Every row has a hidden score from 0 to 20. What is each row's score? 10 is about the middle. The score is a weighted sum of the row's numbers plus the product of two more (or one squared), each taken from its middle value.
[ 29 -12  -4   7  18  -8   0  23  32  -2  48 -23  21 -31   4 -25 -12 -15 -21  20  20  10  13 -12] ~ 9
[ 32 -19 -30  20  24   2 -49  11  10  36  53 -12  27 -25   5 -36  -8 -71 -52  42  40  40  38 -36] ~ 16
[ 28   0   3 -10  11 -28  48  55  40 -15 -10   3  -3  -8 -11  38  -5  37 -14 -28 -32  -7 -26 -34] ~ 8
[-14 -36 -34  33  13  24  38  -7  20  19   2 -45  35  10  -6 -35  10 -37  13 -56   1 -38  47  12] ~ 10
[  4  -6  -8   7   3  20 -25 -20 -30   1  19   1   5  -5 -15 -36   0 -18   5  16  30  13  25  30] ~ 10
[-33   8 -14   0  -9  18  -1   4  11  -3   1  28 -21  20   0  17  28 -27  18  12  -9 -37  -7  -4] ~ 9
[-39 -13  -8 -35 -16  46  -9 -54  -8   6  37  37  20  45  12   9  36  24   3  32 -19   8 -19  44] ~ 13
[ 20   9  -6 -15  12 -14  -8  -2   1  23   4 -39  13 -32  11 -22  14  -3 -13  22  20  23  45   8] ~ 14
[ 23   4  -6   4   9   6   3  25  14  11   5 -16   2 -16   2 -16  -6  10 -23  20   8  22  17  -2] ~ 8
[-30  -8 -10  -3  -2  19  14  21   3  -6 -23  44  -3  13 -21  31 -10 -21  23 -29 -23 -20 -34  -4] ~ 9
[-55 -27 -14  -8 -33  45 -12 -34 -26 -24  -9  53  -6  37 -13   2  26 -10  44  -6 -14   1 -16  40] ~ 8
[-45  18 -25   5   6  47 -44 -21  -5  25  14  37   0 -27   5 -13  60 -29  34   0  16 -12  42  22] ~ 14
[-37  -3   1  -8 -37  16   3 -24 -13 -17 -38  40 -16  47 -18  22  -1  11  41 -15 -14 -24 -20  23] ~ 10
[-24 -11 -23  -5 -21   7 -46 -24 -44  -3 -17  15 -13  27  13  -8  -9   2  25   5  16   5  11  27] ~ 10
[-34 -43 -30  -4 -23 -35  20  42 -10 -13 -30 -18  -9  16   4  13  10 -29 -11  -4 -13 -15  29 -37] ~ 11
[ 43 -10   6   8  12  -8   2   9  11  18  47 -37  18 -34  -5 -27  -7  -4 -21  26  26  22  28  -5] ~ 10
[  7   5  -2 -18   9 -16  11  23  12 -12   0 -11  -5   0   2  11 -15  14  -2 -10 -16  -3 -16  -1] ~ 8
[-10 -40  -8  -5  -3 -39  16  34  19 -13 -34  17   3  21 -13  39  15   3 -13 -21  -5  13 -18 -51] ~ 10
[-16   3 -33  15   1 -10  12   4  -2  14   2 -52   0 -15 -35 -30  13 -36 -11 -14  17   0  40  -2] ~ 9
[-18 -13 -36  13 -11  14  42  15   4 -13 -19  -6   9  40   8  21  -7  14  30 -45 -24 -22  -8 -23] ~ 6
[-55  25 -52   9 -54  44  -3 -11 -52 -12 -53  39  -5  41   6  23 -15  -6  53  -1  16 -13 -30   8] ~ 8
[-39  13  35 -11  -6  41 -33 -30 -24  19  -7  69   4 -11 -27  -7  44   8  39  -6  23 -15  14  41] ~ 12
[ 10  -4  -4   1 -20  -2  -7   8   1  11   2  -8   0 -14 -15  -3 -12 -16 -14  11  -7   8  -7  -2] ~ 8
[-27  18  30 -22   6  -3 -57 -43 -40  10  38 -59 -17  10  43 -38  21 -92   1  27  70  44  61   5] ~ 11
[ 22 -43 -28  33 -14  32   0 -33 -14  29  45 -46  42 -12  14 -72  -4  -9   3 -18  39   1  84  18] ~ 10
[-29 -15  -3   8 -22  27 -32 -26 -34  27 -14  35  10  21 -16 -12   2 -47  33  14  10  -5   9  46] ~ 13
[-23  -8  10  -4  -3  -3  16 -49  -3 -22 -28  35 -10  37  -5  28 -14   5  13 -15 -27 -24 -35  -7] ~ 12
[ -1  18  31 -51  40 -49  10  20   9 -20 -13 -21 -14  -5  11  48  21  36 -25 -70 -43  -1  -5 -32] ~ 11
[ 23  36  13 -10  26 -38  22  35  29 -17  13 -47  -3   3  33  -3 -13  -8 -50   1  -1  20  19 -73] ~ 3
[ 39  -2  34  -7  16 -26  30  43  27   2  30 -54  -3 -47  25 -10  -5   2 -16  25   3  10   0 -12] ~ 10
[ 39   3  -2  20  53 -35  60 108  67 -13  10 -32  10 -31  16  47  18  70 -68  17 -15 -21 -40 -73] ~ 5
[  2  -3  15  -4   4 -13  22  18   9  -9 -24  20   0   1 -16  29  -1   7 -20 -14 -17 -11 -35  -5] ~ 11
[  5  -2   1   6  -4   7 -15   7 -14  24   0  -7   3  -5 -16  -9  -5  -8   5  10   2   3   2   9] ~ 10
[ -5   3  -3   5   0   4  17  27  14  -3   3  -3  -3  -1 -14   5  -7   5 -15 -18  -4  -9  -5 -14] ~ 7
[ 42  -4   1  13   9   4 -24 -12  -8  38  43 -36  19 -39  -5 -46 -10  -7 -20  30  41  31  26  19] ~ 12
[-15  -4  -7 -14   6 -23  36  27  14 -29 -51  25 -18  33 -25  58  -4  32   9 -38 -65 -20 -53 -17] ~ 9
[ 36   6  -1 -14  26  -9  50  27  58   4  45  -7  22   1  11  38   7  41 -47  14 -36  -7 -25 -44] ~ 11
[-17  27  -6  -6  -6   8  16  11 -16 -15 -33  28  -6  20 -14  24   6  -1  -2 -16 -19 -14 -24   5] ~ 10
[-25  11   0  -3  -4  27  31 -24   4  29  13 -59   9 -27 -22 -31 -13 -50  12 -23  32  11  49  21] ~ 13
[-12 -16  14 -16  17 -12  38  35  28 -22 -12  18  -2   8   5  38   6  13   0 -29 -37 -24 -36 -41] ~ 8
[ -9  15 -10 -17   6 -12 -32 -25 -12   0  19  -3 -14  35  13  -1   6   8  -5  -2  14   7  26  18] ~ 11
[ 83   2  -1  23  33 -27   6  24  34  35  85 -82  28 -66   3 -39 -31   1 -61  44  41  17  55 -21] ~ 13
[ 14   6 -13  22   9  -2  -8   3  -7  10  11 -15   6 -29 -21 -24  -2  -7 -20  15  14  15  13  -4] ~ 9
[-26  -8  -4 -12 -13  -8   6   7  -3 -17 -34  27  -1  34 -18  30  -1   7  19 -26 -31  -7 -40   0] ~ 8
[ 19  32  -6  -2   8 -19  44  51  30   1  20 -22  -6 -23  23  24  -8  27  -2  25   3  10 -20 -34] ~ 9
[-10  -7  -1   1  -4   9 -32 -14 -20  23  12   5 -12   5  19 -30  -7  -9  17  27  19   6   8  49] ~ 13
[ -4  -7  -6   1  -1  14 -26  -8 -21  12   9  -3  -4 -18 -11 -22  -4 -22   5  12  21  10  12  19] ~ 10
[-15  33 -30  31   5 -16  30  21   8 -12 -14  -1   2 -21 -42   1  -7  -8  10 -27 -21 -17 -22  -2] ~ 9
[ 15   5  52  -2   2   7  22  13   6 -19 -36  33 -18  24 -11  46   1  31  -4 -17 -38 -41 -59   0] ~ 10
[ 13 -11 -12  -9  10 -30   9  29   7  11   1 -24   0 -38   1  -1  13  20 -41  -9 -17  -1   1 -15] ~ 10
[-25   2  11 -29 -45 -10 -59 -21 -30  22  70  10 -41  20 -42 -14  20  55   4  45  20   8  14  84] ~ 15
[ 31  15  57 -21 -24  32 -26 -34   8  -4  21   7  -8  16  -5 -26 -29  16  -8  -1  34   5  34   3] ~ 4
[-22   5 -22  39  10  15  -4   6 -19   7  -4  17  20 -16 -10  -8 -26  15   4  33  47 -12 -11  32] ~ 13
[ 14   1   4   9  14  16   1  34 -13  19  -1   1  28 -47  27 -20 -10  72   7  62  42  23  36   2] ~ 16
[ 76   5  -8  15  17 -16  11 -15  37  14  20 -26  -9 -19  17   2 -19 -12 -63  -7   1  42  -1 -51] ~ 10
[ 36  13  11  24  -2 -13  60  62  76  -5  45 -51  11 -23 -14  44 -26  28 -49  14   1  -4 -21 -56] ~ 6
[ 13   9  -5  12   9  28 -16 -10   6  14   9 -24   8 -15 -10 -46 -18 -21 -13  17  31  20  22   1] ~ 5
[-29  -6  33 -10  -8  21 -63 -49 -60   5  -3  30  -3   1 -15 -30 -21  12  49  24  44   0  17  49] ~ 13
[ 54  -2  38   9   8  -9 -21  17  -3  34  54 -56   7 -48  13 -50 -17   7 -38  33  37  25  64  -8] ~ 9
[-84 -10  -9   2 -20  66 -30 -39 -44  -8 -58  63 -28  41 -27  13  -5 -62  48 -36  -4 -10  -8  38] ~ 10
[ 27  19  -2  34  -2  -6  30  -8   9  -2 -11 -14  -2  -9  16  15 -40 -12 -41  10   6 -12  -3 -21] ~ 10
[  4   3  33 -10  26 -49  48  16  12 -40 -39  17 -56   3 -14  61   4  42 -63 -25 -83 -34 -24 -32] ~ 12
[-26  13 -14 -15   2 -38   2   6  11 -43 -32  31 -39  25  16  46 -25  59  21 -39 -39 -39 -75  -2] ~ 10
[ 35  13  19   3  12 -25 -19 -12   6  15  49 -47  10 -32  -5 -28   4  -9 -31  24  22  25  31  -9] ~ 13
[ -2  -6 -25   3  -4  21 -16 -11 -23  13   9  11  12  -3  -7 -19   5 -12   3  20  16   5  11  21] ~ 10
[ 23  28  -9  33   3 -25  34  65  26  -8  24 -31   0 -42 -14   3  -1  46 -46   7 -13 -15  -9   4] ~ 8
[ 45   4  16   1  19  -9  10  36  27  10  17 -33  -1 -24   9  -1  -7  29 -12   6 -14   8  -7 -11] ~ 8
[-53 -14 -18  -8 -32  23 -11 -20 -37  -3 -38  44 -14  37 -24   4  15 -28  58 -17 -20 -19  -4  43] ~ 12
[-16  15  30  -7  13   9  21 -10  29 -39 -48  57 -31  18  46  67  18 -22  17 -82 -54 -10 -49 -66] ~ 12
[ 32   4 -14  44   6   7  -9 -24  -2  47  33 -40  42 -23 -18 -52 -11 -53 -18  39  40  20  54  24] ~ 12
[-13 -12  29 -14  15   1  -2  -5  -7 -17  -4  26 -21  17   4  -2   3 -17   0  -8  -6   3 -13 -28] ~ 9
[  8   9  -9   8  26 -17  55  49  53 -13 -14  14 -17 -10 -20  64 -18  18 -24 -42 -53 -18 -62 -52] ~ 10
[-107   30  -28  -26    6   60  -45  -38   -1  -18  -42   83    1   17   60   19   77   14   13   15    4  -20    2   31] ~ 7
[  9  33 -23  -9 -14 -13   3   5   9  10   1   8  -4 -21   7  10 -24  18   0  28  10   4  -3 -13] ~ 11
[-19 -55   5   1 -31  19  13  -8 -27  -2  -4  17 -12  63  -3  -1   2 -16  46 -24 -35 -27   5  10] ~ 11
[-20 -15 -17  -6 -14   7   6   2  -7 -20 -28  73  -3  43 -17  21   6 -16   7 -22 -29 -13 -35   1] ~ 8
[ 21  -9   8  11  -8  23 -58 -38 -51  52  60 -51  18 -35   5 -90  -5 -34   0  66  83  49  73  52] ~ 12
[ 35   1  -5  12  10  -4 -16   0  -1  30  41 -36   8 -34 -13 -54  17 -10 -27  36  38  29  41   6] ~ 9
[  -8   -7  127    4   35   22  -20  -25   32  -13   12  -24   13  -16   88  -50  -16 -110    2   -4   50   35   18  -59] ~ 7
[ 13 -19 -17 -30  18 -28 -27  15  27 -21 -46 -11  10  -7   6  21  26  27  -9 -48 -18  32  18 -41] ~ 3
[ 30 -10  -3   1  15 -27  61  47  48 -24   6  -8   9   4 -12  39  -9  41 -19 -33 -44 -12 -16 -47] ~ 6
[-18 -25 -11   1 -25  16 -41 -26 -38  -4 -20  28   0  14 -11  -7  16 -22  35   5  14  18  12  25] ~ 9
[-82 -31 -15 -25 -32 -10 -27 -26 -41 -19 -79  55  -2  84   1  24  15 -15  59 -70  -5 -16 -19  24] ~ 18
[ -2   1   6   1   5 -13  30  30  11 -16 -19  -1 -12   7  -7  30  -2   9 -10 -12 -29 -14 -31 -14] ~ 9
[-37  10  15 -30  -1 -27 -74 -57 -67 -28 -26 -10 -29  23  25   1  19  -8  31 -22  16  29  34   8] ~ 12
[ 31 -26  -9  33   9  31 -53 -19 -27  38  36  -8  26  -5 -11 -49  -6 -70 -14  42  35  22  39  49] ~ 15
[-34  -8  13 -47 -34  -3 -41  -3 -28 -16 -31  62 -24  38 -14  13  23  19  36 -22 -17  -8 -20  31] ~ 11
[ 12   2  41  20   8   6 -61 -32 -54  47  30 -38  10 -47 -31 -62  -9  -3  33  49  64  30  52  49] ~ 15
[-49 -20 -12   4 -25  22 -41 -53 -69   0 -33  44  -4  45  -8 -20   8 -29  50   7  20  -4  11  58] ~ 15
[ 77  18   1  16  18  -3 -12 -26  12  33  60 -47   6 -66  12 -43 -24 -27 -51  18  36  52  51 -11] ~ 12
[  3  47  22 -25  23 -39 -29 -31 -15 -26  20 -14 -12  19  37  12  10 -10  12 -16  16  19  17  -7] ~ 11
[-11 -11  11  13 -11  -9  41  56  38 -26  -7   7 -44  67  13  58  17 -34  -3   3 -15 -34 -46 -77] ~ 5
[ 32  -3  15   1  16 -19  26  22  23  -2  40 -42  14 -33  -6 -22  -5   4 -20   5   1   7  19 -11] ~ 8
[-11  -9   1  -8   2 -13 -34 -14  -6 -21   2  -1  -7   1  11   1  -3   6  23  -4   0   6  -4  -1] ~ 12
[  4  -5  -2  12  -9  12 -23  -1 -32  15   9 -11  19 -23   1 -34   2   7  -2  30  34  21  25  26] ~ 10
[ -4 -28  31 -29 -25 -30  -4 -17  20 -39  42  10 -13 -37  10 -19  52   5   9  14  -2   8  17  14] ~ 9
[  7 -17   6 -15 -30  -7 -16  -8  -8  40   2 -22   1  -4 -21 -16  -5 -15   4  30 -12  -5   8  21] ~ 11
[ 18  -1   5  -2   6 -35  44  43  55 -36 -22  19 -11  28   3  59   5  42 -30 -21 -46 -24 -38 -51] ~ 5
[  5  -3 -12  13   5  -5 -44 -35 -19  13  19  -7 -13  -8   9 -30 -26  -2  14  12  39  22   6  35] ~ 13
[-14   6 -10 -30   9  11   4  -4  25 -32  13  25  35 -15  15   4  33   9   5  33  -3  13   8   7] ~ 5
[ 12  -4  21   2  -3  14  -2   8 -23   7   1  -6  -7   1  27 -23  -3  14  13   3   1   2   0  18] ~ 9
[-44   1   7 -15 -16  12 -29 -21 -49 -22 -32  27   0  29   3  21   0  34  46  -5  10  -5 -12  27] ~ 10
[ 46  -4   3 -13  20 -36  35  42  40   3  14 -41   4 -14 -11  29 -10  26 -39 -11 -12  -2 -13 -35] ~ 9
[-35  -4  20   0  -6  24 -19 -22 -25 -19 -35  39 -13  45  24   3 -11 -52  31 -23   1 -10 -21  -1] ~ 8
[  8  -6   3  -6   0 -14   3  14   0  -6  -8 -16  -6   0  -5  13  -8  20  -2  -4 -25 -10 -10  -3] ~ 9
[ -8  14  -1  18  14  46  27  27  19  23  18 -22  16 -53 -22  12  -6  25 -20  22  30   8  -8 -14] ~ 8
[  0  32 -20  19 -27  12 -26 -26 -27  17  18  -4  19  -2  17 -16 -11 -25  19   9  33  23   7   9] ~ 9
[-18 -49 -13   4 -30  42 -64 -40 -73  16  20  28  14  22  -1 -70  19 -20  45   3  45  15  55  73] ~ 11
[ 13   0  -6  15   2  22 -49 -32 -26  19  26 -30  18 -26  17 -73   3 -43 -24  47  49  38  49  23] ~ 8
[ -6 -11   2 -10 -20  35 -61 -50 -21   9 -20  20  14  25   8 -52  -8 -19  11  15  57  22  36  33] ~ 8
[-10   4   5  -2  -2   9  -9 -13 -20   6   6  25   8  12 -11  -3   2   4   0   7   6  -6  -2  25] ~ 11
[ -53  -23  -70   18   55  -43   -7   63  -11    5  -70  -50  -37  -49   46    9  127   92 -127    3  -25  -69  -30   25] ~ 15
[-24 -20 -11  -2 -31  33 -53 -44 -70  24 -14  26  -4  23  -1 -27   6 -44  72  12  28  12  25  45] ~ 12
[ 32  11  12  -3  23 -26  16  32  30  -4  22 -11  10 -34  -3  -7  -6  19 -29  -2  -5   9  -6 -19] ~ 8
[ 80  11   7  25  42 -25  30  47  42  27  68 -67  35 -86  -1 -29 -11  32 -63  53  41  26  19 -35] ~ 9
[ -6 -10 -27  -6  -4  -9   4   8 -13   5  -6 -16 -10   3 -12   0   1 -18   0   0   4  13  11   2] ~ 11
[ 27   6  22   3  20  -4  43  52  40 -25   4  -5 -18  -9  15  41 -18  19 -27 -26 -33 -17 -36 -46] ~ 8
[-14 -18  -9  20   5  13  22  -6   3 -13 -21  51  11  40 -31  45 -15 -45  16 -20 -31 -21 -56  16] ~ 14
[ 31   7   0  19   2  14 -56 -37 -28  35  53 -44  18 -27   8 -75  -1 -42 -19  38  72  52  67  29] ~ 10
[-29 -28  20  -5 -17  14 -71 -22 -19  25  -1  10  -1 -15  43 -22  51 -52  69  24  65  36  31  44] ~ 14
[ 51 -21   0  29  40 -29  56  40  55  -2  29 -24  33  13   4  27 -14  -8 -29 -30 -35  -9 -19 -45] ~ 14
[ 35  15   8  -3  13 -37  72  67  56 -39 -11  -2 -14   2 -20  74 -12  36 -30 -34 -65 -29 -67 -63] ~ 7
[-27  27  15 -30  -7 -23 -21 -31 -14 -32 -23  15 -28  40  17  42   2  -3  46 -21 -26   0 -43  -6] ~ 11
[-28   7  29 -22  -6  13  14  23   4  -8 -15   3 -14  17  21 -17  -6 -12  45   1  12  -9 -16  12] ~ 13
[  4 -15  -6  -3 -11  -4   1   7  -1   0  -7   5  -7  -7 -17  -4  -5  -6   6 -15 -11   1  -8   5] ~ 9
[-20 -49  -4  16 -22  41  12 -35 -59 -11 -28  28   1  78   5  -8 -10   7  59 -67 -31 -41   5  32] ~ 13
[ 23 -28   5  -5  -4 -44  43  85  24 -14 -17 -12  -6  14  16  39  -8  20 -23  -9 -51 -10 -14 -83] ~ 4
[ -3  14  -7  -5 -12   9   8 -32 -18  -3 -24  -2   4  26   5 -18   8  -8  20  -4   7  -5   9  11] ~ 10
[-21  12 -15 -19 -20  16 -51 -51 -24  12 -22  22   3  -8  15 -49   6  -3  20  32  28  32  43  48] ~ 18
[  0  -7 -10   3 -11  17 -41 -25 -31  34  12 -22   4 -10  -4 -42  -4 -12  -6  34  42  16  32  37] ~ 11
[ 45  24   9   4  24 -20  61  14  46   0  26 -34  26   0  25  25  -2  31 -22  -1 -34  -2 -11 -25] ~ 9
[ 36  28  -2   1  15 -26  13  27  32  14  24 -23   2 -24  -6  -2  -5   5 -36   5  15   8   4 -35] ~ 7
[ 29  -1   5  -7  17 -16 -13   8   8  33  27 -36  -6 -40   9 -27 -36  29  -9 119  13   4   5  -7] ~ 10
[ 13   7  21  -7 -19 -21  28   6   4   8  -6 -18  -2  -1 -20  11 -15  13 -11   6 -27 -15   4 -12] ~ 10
[-36  10 -23 -10 -14   9  -9 -20  -6   1 -17  16  -1  12   3   6  17 -25  34 -13  -8 -15   4  10] ~ 9
[ -6 -11  -7  23 -39  52 -41 -20 -76  27  -8  30  -1  23  31 -11  -2   9  55 -22  12   9 -20  48] ~ 13
[  3 -22   2  -3   5 -20  78  50  31 -45 -38  25  -4  56  -2  67  -9  47  -1 -71 -87 -32 -55 -41] ~ 6
[ 13   3  31 -41  36 -24   0  35  19  34  40 -40  -7 -88  47 -37  30  -7 -27  20  24  17  54  -2] ~ 17
[ 35  29  21 -22  34 -62  56  41  62 -41   3 -11   4 -16  13  56   3  47 -34 -34 -44 -13 -37 -62] ~ 7
[  0 -13   6  13 -20   2   9  13   3 -16   4  19  15 -12 -11  -4   3  10   9   7  -4  12   4  -8] ~ 6
[ 17  14  32  -1 -10 -20  48  20  16  -9  34 -31  19   4 -30  22 -23  62 -27   5   4  -7  12  19] ~ 15
[-12  36  63 -28  32 -39  -4 -21  -2 -40 -14  22  -5  21  19  54  21  20  -7 -41 -19  -3 -45 -14] ~ 13
[ 26   9  11 -24  25 -34  74  89  36  -7 -14   6  19 -26  -4  53  -5  88  -9  -3 -30 -21 -51 -61] ~ 10
[-20   5 -16  -3  -5  25 -31 -27  -2  23   7  23  -5 -12 -12 -12  16 -30  53   0  22  10  36   9] ~ 10
[-32   6  -7  11 -31  37 -48 -42 -39   5 -17  35 -13  12 -21  -1  -5 -41  58 -10  31  21 -21  14] ~ 12
[ -2  -6  10 -14   3   0  19  27   7 -12  -2  15 -11   4  19  20  -9  37  -7 -37 -39  -1 -34 -10] ~ 8
[-70  28 -97  26 -37  54  34 -29 -40  40 -34 -54   9  12 -12 -20   6 -75  57 -41  34 -39  24  31] ~ 12
[ 68  14  10  27  20 -10 -14   7  14  44  72 -50  25 -59  -2 -59 -13 -21 -58  59  46  43  58   1] ~ 10
[  43   17   15   11   13   11   20  -15   51   -9   -3  -10  -20  -25   17   20  -21 -100  -33  -43  -22   35  -29  -60] ~ 14
[-14 -11  10  -5   2  -4   1 -44  -6 -10  -8   5   4  18   4   0  -3 -26   1 -15  -2   3   0  -6] ~ 11
[ 44   6  24  24  19 -23  54  20  27 -34  -6 -16   6 -15 -10  18 -21  13 -50   2 -35 -11 -19 -22] ~ 8
[ 32  -2  -6  -2  25  -2   9   9  33  12  37 -35   7 -33   6 -10  -4  -4 -70  28  -6  10  19 -15] ~ 10
[  8   9 -10  -1   3   9   4 -11  -2  13  21  -4   3   3  14  -8   1  -6 -15  21   9  10  15  12] ~ 10
[-44  11 -35  37 -22  60 -53 -48 -59  29 -12  44  16  12 -36 -44  -6 -94  29  21  23   1  12  66] ~ 12
[ -3 -13 -12  12  -7  25 -21 -14 -26   3   0  12  15   8 -24 -19  -4 -25  16  13  15  -4   1  43] ~ 10
[ -8  54 -61  33  29 -38  89  56  59  -7   7 -69  12 -64 -43   2  -4 -13 -15 -54 -36 -44 -13 -41] ~ 8
[-22 -12  13 -15 -17  19 -17 -25 -15   8   9  17   9  27 -10 -12  18   0  -8  23  -5  -5  -1  27] ~ 9
[-28  17  11  -8   2   2 -29  -6 -19   1   5  25 -13  13   7  -1  23 -25   6  -1  29   5  15  18] ~ 12
[ 50  33  21 -17  38 -49  68  68  75 -43  12 -36  -7 -15   2  67 -10  54 -57 -44 -51  -3 -53 -68] ~ 6
[ 76  -9   2  24  23 -25  53  27  63  30  51 -91  43 -32  20 -37 -13  11 -40   3  13  17  54 -35] ~ 6
[  6  -6  13  11 -22  -8  14  -4  -1  -9  13 -18   7  -6 -21   2 -16  36   1   4   8   0  13  25] ~ 11
[  7  15 -18 -10  30  -5  24  45  27 -20   2   7 -32  -9  36  49 -23  75  -6 -40 -45 -23 -73 -13] ~ 13
[  3  30  -2  -7  -3 -19  49 -10  32 -18 -14 -12   4  43   8  27   2   3  13 -37 -47 -29  -7 -35] ~ 6
[-28  -5  -2 -15 -16  24 -39 -20 -28  18  -5  33 -10  20   8   0  15  -6  44  -1 -18 -15   0  21] ~ 13
[-69 -47 -35  17 -27  31  30   0 -31 -43 -73  89  13 123 -16  51  -3 -29  64 -75 -63 -57 -66  12] ~ 8
[  2 -13 -13   0   7  -5  -3  -2 -15   6 -10   9  -2   2 -16   1   0   0  10  -4  -4  -4   3  16] ~ 12
[-46 -14  -2 -20 -31  29 -18 -18 -54 -20 -30  48 -19  39   0  15   1  15  56 -26 -15 -15 -20  44] ~ 10
